In the rows, zero is written as 128.
Named turns come first, each shown by rows before and after it. Which turns, in which order, take the first row of each pair that follows to the second? Write the first one first, as in the answered first pair.
turn U:
[ 94 162 134 154 173  95 111 140 119 144 119 143 148 147  94 147 123 139
 141] -> [136 151 138 169 174 117 119 129 148 154 154 152 117 140 132 130 152 165
 106]
[129 136 143 129 219 140 115 115 132 186 136 118 122 134 126 136 151 133
 132] -> [137 106 134 117 187 142 114 116 127 173 137 111 117 147 160 143 189 125
 108]
[ 65 112 125 125 122  78 105 109 110 122  91 142 128 168 126 158 160 103
 106] -> [ 75 151 147 161 174  92 107  96 124 146 107 158 112 152  84 137 109 120
 135]
turn V:
[134 118 127 121 136 150 154 123 141 114 122 116 126 109 108 108  84 124
 157] -> [109 116 127 122 137 135 143 132 132 114 110 111 139 119 103 118  85 111
 164]
[116  96 117  97  71 137 120  75  95 168 138 118 133 190 107 136 142 120
 141] -> [119  94 120 106  74 137 112  74  99 168 143 118 121 192 115 139 154 123
 130]
[131 162 147 123 144 135 138 129 143 151 139 134  96  86 102 124 136 123
 113] -> [130 166 146 115 141 136 138 131 136 148 137 133 102  82 104 122 125 122
 124]
[ 90 136 117 137 188  74 107 109 121 158 113 116 164 172  94 168 152 118
 122] -> [120 130 123 154 197  87 111 102 140 170 143 122 134 177 113 162 176 128
  98]
turn Y:
[140 151 110 138 164 140 137 149 134 123 144  98 126 108 101  84 119 142
 136] -> [135 121  93 102 124 134 137 149 120 102 123  81 141 105 120  98 131 120
 139]
[154 148 105 123 160  85 137  83 118 149 156 136 141  90 138 117 146 151
 133] -> [158 145 101 103 144  95 144  83 113 137 147 125 146  83 134 113 129 145
 143]
[152 138 129 136 124 129 139 117 149 145 141 126 115 122 122 130 132 148
 128] -> [153 131 123 120 109 139 142 120 139 133 134 115 123 121 133 123 120 141
 130]
[170 135 121 118  83 164 154 131 158 114  99 118 120 136 137 131 134 126
 157] -> [157 134 125 135  90 147 139 124 165 120 104 127 113 160 148 146 179 127
 132]

Each pair is 2 to 4 turns apart.
[165 132 126 105  98 154 172 107 140 125 124 130 123  95 127  98  81 140
 145] -> [175 143 135 127 122 153 163 104 152 142 141 146  99 102 125  91  92 156
 129] => U, Y, Y, Y
[160  95 130 160 145 158 140 116 151 142 150 122 119  90 169 137 158 137
  87] -> [104 116 140 179 187 125 110 129 139 148 127 130 131 118 139 164 170 128
  92] => U, Y
[106  64  98 110  99 138 128 156  98  92 153 119 174 178 163 142 135 116
  73] -> [ 61 106 110 123 142 124 105 163  85 101 129 127 191 177 112 154 100 112
 114] => U, Y
[143 175 126 154 167 141 144 120 125 158 146 113 100 107 107 105  62 142
 147] -> [170 157 128 157 156 147 155 118 142 156 166 116  84 110 130 101  90 155
 122] => U, U, U, U
[178 155 137 130 136 149 133 114 154 167 138 123 123 107 116 101 103 143
 124] -> [162 153 132 148 144 126 115 117 155 174 142 129 114 129 128 120 155 149
  90] => Y, Y, Y
[140 153 140 207 196 106 135 103 139 147 165 150  64 138 121 138 166 156
  73] -> [ 62 173 134 179 196  81 122 121  79 125  93 125 127 138  62 160  99 111
 144] => U, U, Y
[ 86 123 115 125 122  80 102 138  93 100  92 128 160 161 117 161 167 110
 133] -> [106 171 130 148 168 103 110 132 110 124 106 140 149 130  77 130  94 127
 180] => V, U, Y
[ 82  80 141 121 105  82 124 135 107  81  97 121 154 173 151 148 146 112
  83] -> [ 69 119 156 122 137  87 125 140 106  89  82 120 170 155  92 129  69 109
 143] => U, Y
